A =
 1.504  -2.630   1.564  -0.119  -1.803   1.445   0.845  -3.995   4.953   0.757  -1.662  -2.275  -4.124   1.532   1.251  -1.602
 3.522  -3.411  -1.094  -0.650  -0.711   2.288  -1.317   2.799  -0.451   0.310  -1.018   1.272   3.511   2.128  -1.235   1.503
-2.784  -0.805  -1.271  -3.302  -1.476  -0.720  -2.938  -0.270   2.369   0.459   4.561  -1.528  -3.860  -1.147   1.429  -1.344
 3.018   0.759   0.146   1.295  -0.275  -0.600   1.386   2.141  -2.331  -0.287  -1.233  -1.715  -3.070  -1.147   1.607   2.149
-0.261   3.105   0.678  -0.650  -0.493   1.927  -2.038  -0.270  -0.921  -0.436   1.986  -0.035   1.668  -2.040  -2.655   0.985
 1.504   3.105  -0.563  -0.827  -1.039   2.047   2.286  -3.119   3.543   0.906  -0.589  -1.341  -2.807   1.830  -0.880  -0.050
-4.549   4.669   2.273   0.588   1.254  -1.803  -0.056  -1.365  -1.156   0.011   2.844   2.579  -4.124  -0.551  -0.347  -1.214
 2.261  -0.023  -1.980  -4.010  -0.930   0.002  -3.479  -0.708   5.423  -2.822   1.771   2.579  -1.228   2.574  -1.945  -2.508
 1.504   1.019   2.095   1.119   1.363   0.363   2.106   0.388  -1.391  -1.032  -2.949   1.272   2.985   1.532   0.186   0.985
-0.261  -1.326   0.146  -0.827  -0.384  -0.600  -1.317   0.169   1.664  -0.436  -2.091  -0.221  -1.491   0.639   1.251   0.338
-1.775  -2.369  -5.701   1.119  -1.476   0.363  -2.218   0.607  -0.216   1.652   3.917  -0.408  -3.070  -2.188  -2.833  -1.732
-3.540   4.408  -1.803  -4.187  -0.711   2.408   1.205  -2.242   4.718  -0.138   2.415   4.259   2.458  -1.444  -3.188  -0.309
-5.054   5.711  -1.449  -4.187   2.346   2.288   2.647  -7.063   3.073   5.081   3.702   4.072   4.038  -1.891  -4.786   1.244
 2.261  -2.369   0.146   0.234  -1.912  -0.119   1.205  -0.270  -1.626   0.161   0.269   2.392   0.879   1.086   1.074   2.020
Indices start at 1.
row 1 col 1 = 1.504
row 4 col 11 = -1.233
row 12 col 10 = -0.138
row 2 col 2 = -3.411
row 13 col 8 = -7.063
row 2 col 6 = 2.288
row 9 col 11 = -2.949
row 1 col 8 = -3.995
row 11 col 14 = -2.188
row 1 col 11 = -1.662
row 2 col 4 = -0.650
row 5 col 14 = -2.040
row 3 col 2 = -0.805
row 7 col 11 = 2.844
row 12 col 6 = 2.408
row 1 col 14 = 1.532
row 10 col 6 = -0.600
row 4 col 6 = -0.600
row 13 col 4 = -4.187
row 6 col 11 = -0.589
row 3 col 13 = -3.860
row 10 col 14 = 0.639
row 2 col 9 = -0.451
row 9 col 7 = 2.106
row 10 col 13 = -1.491
row 2 col 14 = 2.128
row 8 col 6 = 0.002
row 7 col 14 = -0.551
row 14 col 11 = 0.269
row 6 col 13 = -2.807
row 4 col 10 = -0.287
row 12 col 16 = -0.309
row 8 col 8 = -0.708
row 3 col 5 = -1.476
row 8 col 2 = -0.023

a =
[[ 0.387  0.121 -1.306  1.317 -0.758  2.619 -2.234 -0.061  0.540  2.135
   1.761  0.172 -0.470  1.489 -2.018]
 [ 0.815 -0.001 -0.511  1.238  0.515  1.942 -2.321 -1.043  0.998  1.804
   1.019  0.158  0.498  1.047 -2.114]
 [ 1.037 -0.067 -0.980  0.961  0.247  2.577 -2.735 -0.913  0.672  2.088
   1.632 -0.022  0.441  0.775 -2.384]
 [ 0.049  0.364 -0.154  0.815 -0.464  1.528 -0.720 -0.326  0.246  1.006
   1.426  0.164 -0.299  1.297 -0.472]]
Indices start at 1.
(1, 1)	0.387
(2, 8)	-1.043
(3, 1)	1.037
(4, 9)	0.246
(4, 2)	0.364
(4, 8)	-0.326
(4, 7)	-0.720
(4, 3)	-0.154
(4, 4)	0.815
(1, 12)	0.172
(3, 7)	-2.735
(4, 11)	1.426
(3, 2)	-0.067
(3, 12)	-0.022
(3, 4)	0.961
(1, 13)	-0.470
(1, 10)	2.135
(2, 14)	1.047
(2, 3)	-0.511
(2, 1)	0.815
(4, 12)	0.164
(2, 10)	1.804
(1, 8)	-0.061
(1, 4)	1.317
(4, 6)	1.528
(4, 13)	-0.299
(3, 8)	-0.913
(3, 10)	2.088
(4, 10)	1.006
(4, 1)	0.049
(2, 5)	0.515

arr =
[[6 5 5 7 4 2]
 [7 5 2 3 3 4]
 [7 3 5 5 4 7]
 [3 3 6 2 6 3]
 [4 5 4 4 7 7]
 [7 3 6 6 4 5]
 [2 6 3 5 7 7]
 [7 4 5 2 2 3]
 [4 2 6 3 3 6]
 [3 7 7 4 4 5]
 [7 3 6 4 6 3]
 [6 3 6 4 2 3]
 [5 6 7 7 6 4]
 [6 4 6 3 4 6]]
Rows and columns are counted from 1.
(1, 1)	6
(6, 3)	6
(9, 1)	4
(11, 5)	6
(6, 1)	7
(8, 4)	2
(10, 1)	3
(10, 2)	7
(13, 2)	6
(9, 6)	6
(9, 4)	3
(5, 6)	7
(2, 2)	5
(10, 5)	4
(2, 1)	7
(5, 1)	4
(1, 2)	5
(11, 2)	3
(8, 2)	4
(10, 6)	5
(14, 1)	6
(4, 6)	3
(9, 5)	3
(7, 3)	3
(2, 3)	2
(1, 3)	5
(12, 1)	6
(8, 1)	7
(4, 5)	6
(8, 3)	5

M =
[[4539 5428 4949 4279 4624 4573 5771 4296]
 [8126 5961 4859 3109 6398 5254 5764 5107]
 [7249 5892 5330 2887 5059 6055 5170 5274]
 [5078 6528 4958 5007 5600 4604 4614 4455]
 [2479 5642 4645 4819 3947 5048 5284 5172]
 [1936 5427 5190 4903 6103 3954 6029 5052]
 [4280 3745 4531 4615 4368 3966 4564 3643]
 [3963 5421 5732 3680 4009 5297 5195 5397]
 [3291 4792 5215 5401 4764 3711 5518 5173]
 [3139 3626 5158 4960 5067 4866 3616 5277]]
Indices start at 1.
(1, 1) = 4539
(10, 2) = 3626
(2, 1) = 8126
(9, 4) = 5401
(5, 1) = 2479
(8, 6) = 5297
(6, 5) = 6103
(4, 4) = 5007
(1, 6) = 4573
(2, 2) = 5961
(3, 3) = 5330
(5, 4) = 4819
(5, 3) = 4645
(1, 4) = 4279
(3, 4) = 2887
(10, 5) = 5067
(9, 3) = 5215
(1, 3) = 4949
(9, 1) = 3291
(10, 8) = 5277
(10, 4) = 4960
(4, 8) = 4455
(1, 5) = 4624
(5, 6) = 5048
(7, 7) = 4564
(9, 7) = 5518
(6, 3) = 5190
(4, 7) = 4614
(7, 2) = 3745
(1, 8) = 4296
(7, 6) = 3966
(4, 3) = 4958

m =
[[ 0.186  5.473  7.402  0.456 -1.298]
 [ 0.164  5.451  7.273  0.151 -1.358]
 [-1.098  4.643  4.910 -0.497 -4.625]
 [-1.645  2.188  1.747  1.501 -5.290]
 [-0.684  5.266  6.157 -0.263 -3.671]
 [-0.303  5.549  6.861 -0.295 -2.704]
 [ 0.066  5.269  6.991  0.312 -1.566]
 [-1.259  4.942  4.906 -1.445 -5.195]
 [-1.167  4.819  4.953 -0.972 -4.886]
 [-1.106  4.924  5.056 -1.312 -4.758]
 [-0.961  4.791  5.010 -1.325 -4.309]
 [-1.077  4.731  4.950 -0.858 -4.604]
 [ 0.229  5.440  7.313  0.131 -1.174]
 [-0.458  5.803  7.160  0.119 -3.213]
 [ 0.220  5.510  7.527  0.631 -1.210]]
Rows and columns are counted from 1.
(1, 1) = 0.186
(10, 3) = 5.056
(4, 3) = 1.747
(5, 1) = -0.684
(7, 5) = -1.566
(6, 1) = -0.303
(2, 1) = 0.164
(6, 2) = 5.549
(8, 4) = -1.445
(1, 2) = 5.473
(5, 5) = -3.671
(8, 1) = -1.259
(11, 5) = -4.309
(11, 4) = -1.325
(9, 3) = 4.953
(8, 2) = 4.942
(11, 2) = 4.791
(5, 4) = -0.263
(12, 3) = 4.950
(13, 3) = 7.313
(10, 1) = -1.106
(4, 1) = -1.645
(12, 2) = 4.731
(12, 4) = -0.858
(7, 2) = 5.269
(15, 1) = 0.220
(15, 5) = -1.210
(7, 3) = 6.991
(3, 3) = 4.910
(14, 2) = 5.803
(4, 4) = 1.501
